Here are some points, one per row:
20;-15;13;-21;-31;-38;8;-63;-6;-46;38;-3;-15;-35;7;26;-11;1;-16;-31;-6;23;-5;-12;10;1;-19;-33;15;1;-4;-30;-45;6;-29;-2;-43;32;50;-7;-9;-5;12;-14;-15
-9;37;-15;-24;-31;9;26;4;2;15;16;32;29;-37;25;11;21;-22;-10;16;-8;15;-32;17;-27;63;10;-11;1;5;21;24;6;70;0;47;28;-12;-5;19;6;32;-10;28;27
-2;-22;21;-30;-32;-55;9;42;-6;16;34;6;-56;-24;2;16;-25;-8;-27;49;-15;18;4;-31;29;-3;-10;-48;16;-12;11;-16;-19;-6;-19;1;75;27;18;-16;-12;-8;-2;-19;-29
32;-19;7;-35;3;4;-23;18;6;10;-10;-35;-27;22;-46;5;15;-18;-5;9;37;-21;-26;-2;-12;-38;11;30;-27;-47;-16;29;-3;6;5;68;-28;-9;14;-35;11;-13;20;35;-6
-48;7;-26;28;20;17;1;-19;24;18;-11;14;-13;23;-40;26;3;0;-8;-22;-24;9;-4;4;-22;0;16;-23;1;4;18;-35;25;-26;26;6;-9;27;25;-5;1;26;-21;-21;15
10;-40;-9;6;18;2;53;-2;27;-24;-11;13;36;23;14;-31;-3;-25;46;-9;23;-24;33;-6;28;35;-4;8;-28;17;10;-13;-1;-20;-8;-19;11;-33;-5;19;18;-26;-40;15;-13
-10;14;7;26;-9;12;7;11;-50;10;-13;-53;14;1;-9;17;-20;12;22;74;-15;12;-4;6;-26;-4;6;27;29;55;-11;-20;29;-9;48;0;-12;-2;-14;31;-49;18;-12;-18;-17
19;21;17;3;-7;1;35;-10;-10;16;29;26;3;-9;38;-25;23;-14;-57;14;9;19;43;34;-19;-41;27;-3;-19;-9;10;16;15;46;-2;24;7;-15;-25;3;2;48;-25;16;50
26;-15;2;17;-11;-31;3;-28;12;-25;27;-10;-12;-11;1;43;-12;2;-1;-19;-5;26;-3;8;22;5;-35;4;7;28;25;57;9;3;-67;-7;-31;28;-24;-3;21;-9;19;-22;-5
34;-19;-4;19;-8;-42;-1;-11;21;-29;25;-17;4;-24;21;33;-10;3;11;-24;12;45;-4;3;16;-5;-50;3;4;12;5;48;25;7;62;-10;-6;36;-13;5;35;-10;20;-25;-1
1;52;-25;4;27;32;16;-18;7;-26;-5;26;11;11;48;6;-6;-62;19;0;3;-25;30;14;23;-47;-18;4;-18;9;13;-9;-25;-31;0;-33;0;-13;-15;5;16;-24;10;24;-41
13;-17;-25;47;2;-42;5;-11;26;-21;49;-40;5;-25;19;22;-1;1;10;-27;4;-58;-2;0;29;2;-39;10;4;24;9;40;36;25;40;3;-4;27;-7;8;6;-14;31;-33;5
-22;5;3;31;-8;21;17;-1;-86;18;-26;-27;2;-11;-26;32;-15;-3;12;-60;-23;9;-1;2;-13;-6;11;37;28;26;-3;-11;29;-5;38;-2;9;-33;-24;12;-40;20;-4;-21;-14
-6;-48;-11;-4;32;17;37;-19;20;-33;-10;23;25;21;51;-24;-11;-29;28;-1;1;-17;35;17;16;57;-2;14;-21;5;10;-12;-5;-33;10;-15;1;-14;-8;13;13;-13;7;20;-41
-40;10;-18;27;16;24;8;-9;44;13;-17;-9;-2;22;-19;39;4;4;-4;-24;-27;23;0;0;-13;-9;19;-4;19;7;9;-33;31;-17;22;3;-8;6;35;5;2;17;-26;-13;17
20;-13;14;-48;3;6;-26;10;0;22;-5;-47;-26;24;-33;8;21;-18;-10;17;45;-19;-19;-9;-22;58;9;32;-30;-75;-25;-21;1;14;11;-55;-46;-9;2;-42;11;-24;12;11;17
-14;30;-8;45;12;19;-4;-1;55;10;-4;-14;-8;8;-20;27;-11;13;5;-28;-21;26;-1;2;-15;1;23;10;18;15;25;-24;27;-9;26;-6;3;-21;54;9;-33;19;-18;-16;-2
13;-21;4;-10;9;8;-26;2;-15;33;-6;-9;-69;28;7;-21;13;-6;-18;-13;27;-25;-32;-64;-36;28;-7;28;-36;40;-40;-18;7;-3;-3;-22;31;-5;5;67;27;-22;-6;27;-4
19;-15;14;-57;-27;-39;1;67;-2;39;35;8;-19;-30;10;13;-15;-1;-13;-46;-7;15;0;-17;20;0;-18;-54;15;7;5;-23;-32;-4;-28;3;-63;32;21;-8;-13;-10;-4;-26;-25
38;-19;5;-1;-11;-27;-2;-45;9;-41;17;-2;-23;-41;1;33;-10;-2;-7;-24;7;13;-8;-5;14;-4;-22;-29;14;7;20;-43;-7;5;-41;5;-34;37;-45;-4;19;1;11;-20;-6
-11;16;17;18;-16;15;9;11;-21;20;-16;-11;15;-17;-27;-14;-10;5;49;34;-12;15;-1;1;45;-1;2;-2;27;-36;-71;-11;29;-2;-41;-6;17;22;1;66;-32;27;3;-17;-14
-9;25;-35;-9;21;-18;19;30;-13;-26;-10;47;-5;14;-10;-8;-25;52;-5;1;-19;-28;-48;43;21;-19;-27;-6;6;-8;19;-17;-18;-9;14;-23;-13;-20;-55;-2;20;-21;48;21;-5
-31;29;-45;-35;22;-24;23;20;-24;-37;-11;25;-6;-25;-10;-17;-30;58;-11;-2;-26;-29;-38;43;16;-32;-38;1;-8;-11;24;-10;6;-3;-15;-31;-23;-34;66;-8;25;-22;15;18;10
13;-29;48;4;-21;3;-40;-47;28;26;-30;16;-7;-9;-3;-16;22;-15;26;21;5;-38;38;26;-24;-29;23;2;0;-16;15;29;-33;32;6;22;-5;-28;48;-7;15;-26;6;13;27
15;-18;7;-19;13;-2;-49;2;-17;-52;-8;0;61;50;-1;-21;7;-18;-24;-10;20;-25;-49;-40;31;22;7;19;-41;36;-18;-9;2;-4;3;-20;21;-11;2;48;-1;-16;-35;16;13
-3;22;20;21;-27;16;-8;16;-19;8;-28;-8;23;-14;0;-52;-29;8;68;28;-14;12;-10;-25;31;1;-14;-8;18;-25;-47;-14;26;1;-29;-2;23;22;1;-69;-26;41;-4;-20;-20
4;27;31;6;-33;22;14;23;-8;17;-48;-1;41;-21;-5;-42;-19;5;-66;28;-8;18;3;-29;19;-4;-12;-19;27;-11;-20;-15;16;0;-27;7;30;37;1;-44;-27;-41;11;-20;-24
-13;28;-30;4;28;-31;16;53;1;-26;-19;24;16;-2;8;5;-8;69;1;-6;-10;-17;47;22;14;-21;-16;4;-19;-3;12;-14;-49;-10;2;-20;-9;-7;-41;-1;20;-5;36;32;-15
27;-27;27;-2;-6;18;-43;54;18;3;-23;3;-20;10;-7;3;31;-12;18;6;20;-31;49;18;-19;-17;19;10;-13;-22;12;26;-46;23;3;37;-11;-9;39;-6;-8;-15;29;10;36
-30;20;-53;-16;40;28;6;-39;13;15;-23;-8;-25;24;-39;-9;-7;4;-26;-23;-37;15;-2;-35;-21;18;38;-52;6;-7;1;50;-32;-29;31;-2;-25;37;-1;-8;15;22;-34;-32;25
-59;3;-41;10;33;15;4;-27;17;14;-18;10;-23;35;-24;13;1;2;-19;-13;-28;17;-4;-31;-11;-3;22;-43;7;-5;7;56;2;-19;25;-9;-26;25;11;-12;-14;25;-27;-8;8
-8;29;29;9;-24;5;24;0;-6;19;26;25;2;-17;62;-12;39;-10;-30;13;-5;17;-56;40;-12;50;10;2;-1;-9;25;28;-6;38;4;33;12;-9;-22;6;7;38;-52;22;20
8;-21;-15;6;19;-2;-60;-3;-37;-32;-15;14;39;23;9;-41;10;-20;-57;-5;28;-21;53;-7;30;43;-5;22;-11;23;-11;-11;6;-17;1;-15;13;-27;7;28;22;-6;-40;10;-24
24;-20;3;-36;12;3;-28;4;-1;19;-6;-36;-43;19;-15;2;16;-11;-6;6;41;-23;-27;-7;-24;37;13;27;-28;73;-65;-14;-4;-2;-4;-36;52;-5;11;-68;16;-6;5;24;13
17;-29;16;-3;12;4;-27;34;9;14;-15;-3;-6;9;-15;2;29;-23;7;16;39;-17;-54;7;-19;-34;40;19;-16;-31;-5;26;-25;6;-3;40;-19;-18;34;-18;12;-8;70;6;15
-5;-37;16;5;-5;9;-64;-24;-33;17;41;24;-5;-11;12;-25;39;-9;41;12;2;41;32;29;-16;-24;37;1;-11;-15;20;20;-2;25;-1;30;-2;-23;-49;-13;1;-51;-3;21;45
-2;-28;30;-19;-34;52;8;32;-3;15;64;4;54;-25;-10;-5;-25;16;-42;35;-12;8;-2;-52;16;-9;-17;-31;23;-11;0;-9;-2;-6;-27;-9;46;23;10;-29;-9;-12;6;-14;-29
-3;12;-3;28;-3;12;0;9;-41;5;-17;-40;18;0;1;10;-24;3;33;32;-9;10;-2;4;-52;-5;-9;8;37;-54;-30;-9;29;-18;-54;-8;21;7;-7;46;-48;22;-12;-14;-10
-29;10;1;21;-10;11;-4;-3;81;11;-17;-17;-3;2;-23;19;-14;5;6;-33;-19;15;-9;1;-22;-9;6;24;23;19;-4;-20;35;-17;22;0;4;-52;-49;19;-46;25;-11;-26;-5
-7;36;-20;-8;32;-36;19;-46;5;-6;-13;30;19;14;33;11;1;81;11;2;8;-25;34;22;19;-27;-8;14;-20;-4;15;-13;-34;-35;-1;-9;10;-5;-22;5;14;-19;21;15;-27
6;37;27;-7;-18;1;38;-15;-22;3;36;20;-7;3;10;-57;46;-19;50;9;20;20;41;10;-22;-30;19;6;0;0;29;24;-4;25;0;32;3;-9;-24;-8;9;45;-7;14;49
Along one direction, these points spread out more than along any other. Take the direction at right angles to it along which they spread out most. Then take the direction at right angles to both along which they spread out most. Go by this last direction. Where along it does each point below lie, from 0 to 99? 50 is the average, and the first point above lies past it. One standard deviation of the points above along it is 16.
-10;14;7;26;-9;12;7;11;-50;10;-13;-53;14;1;-9;17;-20;12;22;74;-15;12;-4;6;-26;-4;6;27;29;55;-11;-20;29;-9;48;0;-12;-2;-14;31;-49;18;-12;-18;-17 -> 42
-2;-28;30;-19;-34;52;8;32;-3;15;64;4;54;-25;-10;-5;-25;16;-42;35;-12;8;-2;-52;16;-9;-17;-31;23;-11;0;-9;-2;-6;-27;-9;46;23;10;-29;-9;-12;6;-14;-29 -> 82
-8;29;29;9;-24;5;24;0;-6;19;26;25;2;-17;62;-12;39;-10;-30;13;-5;17;-56;40;-12;50;10;2;-1;-9;25;28;-6;38;4;33;12;-9;-22;6;7;38;-52;22;20 -> 55
10;-40;-9;6;18;2;53;-2;27;-24;-11;13;36;23;14;-31;-3;-25;46;-9;23;-24;33;-6;28;35;-4;8;-28;17;10;-13;-1;-20;-8;-19;11;-33;-5;19;18;-26;-40;15;-13 -> 30
8;-21;-15;6;19;-2;-60;-3;-37;-32;-15;14;39;23;9;-41;10;-20;-57;-5;28;-21;53;-7;30;43;-5;22;-11;23;-11;-11;6;-17;1;-15;13;-27;7;28;22;-6;-40;10;-24 -> 33
-11;16;17;18;-16;15;9;11;-21;20;-16;-11;15;-17;-27;-14;-10;5;49;34;-12;15;-1;1;45;-1;2;-2;27;-36;-71;-11;29;-2;-41;-6;17;22;1;66;-32;27;3;-17;-14 -> 60
-9;37;-15;-24;-31;9;26;4;2;15;16;32;29;-37;25;11;21;-22;-10;16;-8;15;-32;17;-27;63;10;-11;1;5;21;24;6;70;0;47;28;-12;-5;19;6;32;-10;28;27 -> 56
27;-27;27;-2;-6;18;-43;54;18;3;-23;3;-20;10;-7;3;31;-12;18;6;20;-31;49;18;-19;-17;19;10;-13;-22;12;26;-46;23;3;37;-11;-9;39;-6;-8;-15;29;10;36 -> 54
1;52;-25;4;27;32;16;-18;7;-26;-5;26;11;11;48;6;-6;-62;19;0;3;-25;30;14;23;-47;-18;4;-18;9;13;-9;-25;-31;0;-33;0;-13;-15;5;16;-24;10;24;-41 -> 33
-48;7;-26;28;20;17;1;-19;24;18;-11;14;-13;23;-40;26;3;0;-8;-22;-24;9;-4;4;-22;0;16;-23;1;4;18;-35;25;-26;26;6;-9;27;25;-5;1;26;-21;-21;15 -> 33
-29;10;1;21;-10;11;-4;-3;81;11;-17;-17;-3;2;-23;19;-14;5;6;-33;-19;15;-9;1;-22;-9;6;24;23;19;-4;-20;35;-17;22;0;4;-52;-49;19;-46;25;-11;-26;-5 -> 31
-13;28;-30;4;28;-31;16;53;1;-26;-19;24;16;-2;8;5;-8;69;1;-6;-10;-17;47;22;14;-21;-16;4;-19;-3;12;-14;-49;-10;2;-20;-9;-7;-41;-1;20;-5;36;32;-15 -> 41
